(in the rows, 128 means zero)
Each named move below is a turn or a mirror, shown by a few rows before and after it. Which moves, in which order, take the first row of each later pair to the second? The first pair is answered.
zas (before -> after):
[139 130 100  97 138 131 135 134 125 126 191  97 154 154] -> [132 137 121  98 122 135 130 134 125 137 178  86 159 168]
[113 102 108 109 173 111 138 128 115 119 153 154 132 114] -> [100 121 172 102 127 123 119 130 118 150 111 119 151 149]
[118 125 131 118 128 118 125 129 119 138 138 118 130 133] -> [118 122 122 124 132 118 125 128 119 130 143 126 130 126]
[115 130 143 129 127 133 125 126 124 134 110 123 138 129] -> [121 121 114 129 144 127 134 126 124 120 127 140 132 110]
Nev (before -> after):
[138 144 129 127 114 130 120 104 114 123 134 123 133 144] -> [135 131 124 119 132 124 125 107 109 118 135 143 135 148]
[133 139 122 160 104 138 122 130 140 115 120 103 116 104] -> [102 112 160 122 128 125 108 137 122 133 103 133 147 146]
[127 154 119 148 138 117 118 133 120 127  95 146 119 113] -> [128 154 135 148 128 120 117 132 122 131  86 133 121 119]
gagil (before -> after):
[133 125 138 102 104 147 115 112 141 127 152 112 130 123] -> [118 122 159 101 110 139 107 115 134 132 116 134 131 126]
[122 144 150 151 110 160 108 123 131 144  98 122 121 143] -> [136 150 126 153 100 168 120 117 134 139 137  99 124 139]
[125 145 165 118  72 145 118 126 131 148 138  80 146 157] -> [114 144 178 121  81 140 111 125 126 147 112  95 146 159]
pud (before -> after):
[122 129 145 132 137 120 120 137 135 118  85 141 128 122] -> [132 142 139 145 122 125 122 137 143 118  93 122 120 113]
[114 124 136 137 131 118 124 130 125 139  94 158 116 110] -> [124 132 130 149 119 123 126 131 132 137  95 142 108 103]
[140 133 100 127 153 149 127 131  97 153  97 132 101 124] -> [143 136  99 127 152 150 131 130  98 151  98 131  97 124]
Pairs:
Between the rows of a pair lie 2 to 3 moves.
[140 117 114 110 156 119 118 132 108 106 159 118 143 131] -> [156 140 108 144 130 124 116 135 120 103 137 104 116 104]  gagil Nev
[ 96 126 183 135 116 138 113 123 126 135 109 142 134 141] -> [122 129 127 134 117 146 139 108 137 119 193 109 129 125]  gagil zas
[122  87 121 114 181 149 154 139 111 111 143 146 136 118] -> [129 101 119 137 178 149 149 142 119 104 117 151 113  97]  zas Nev gagil
[166 135 105 155 144 129 104 136 124 100  87 144  93  80] -> [160 156 157 145  93 145  91 131 127 125  80  91 112 119]  gagil zas
[111  84  96 132 157 135 149 153 140 120 157 169 108 115] -> [117 109 131 124  97 156 146 148 149 145 178  95 131 153]  gagil zas gagil
[ 99  99 150  93 145 128 120 121 114 147 129 144 149 163] -> [114 111 121 141 156 120 121 125 122 123  89 173 103 102]  Nev gagil
[138 136 102 145 138 141 133 101 148  89 161 117 120 118] -> [116 146 168 140 108 145 106 109 140 117 107 104 134 149]  zas gagil
[102 138 173 109  88 143 113 108 118 159 112  72 135 148] -> [112 115 122  85 120 140 137 100 115 142 188  81 144 150]  Nev zas gagil
[138 146  70 164 158 114 159 114 145  94 155 169  95  68] -> [ 84 120 172 123 165 102 119 125 117 128  72 206 132 130]  gagil Nev Nev
[101 104 164 109 133 122 117 137 117 143 102 145 154 159] -> [126  97  92 112 160 116 142 129 122 115 166 151 137 127]  zas gagil
[164 106  61 130 126 121 157 150 146 102 177 107 128  81] -> [114  98 154 128 134 105 114 168 129 123  35 163 131 107]  gagil zas
[117 155 201 138 106 122  80 130 108 142  50 150 127 128] -> [160 135  67 145 160 114 131 120 118  92 171 172 101  64]  zas gagil
[134 114 135 135 188 104 136 125 139  85 149 173 130 101] -> [146 143 165 131 116 131 134 115 151 116 185  84 153 141]  zas gagil
[140 175 133 169  71 147 129 117 136 140 104  86 109 100] -> [148 154  87 176 118 131 144 118 134 111 114 133  91  67]  gagil zas
[138 147 138 139  89 140 127 126 137 140 118  84 126 149] -> [149 145  98 162 111 131 138 128 142 114 120 111  99 108]  gagil Nev Nev
[129 123  73 138 112 105 146 110 159 141 186  87 159 140] -> [124 107  51 155 159  89 148 117 153 124 150 148 136 105]  Nev gagil Nev
[151 158 148 127  86 131 124 126 133 132 116  93 122 141] -> [130 115 134 104 157 110 127 130 112 118 110 173 130 140]  gagil Nev
[160 135  93 169 113 125 120 133 137 124 106  94  90 120] -> [130  88  98 128 172 106 115 137 110 119 113 161 110 145]  zas Nev zas
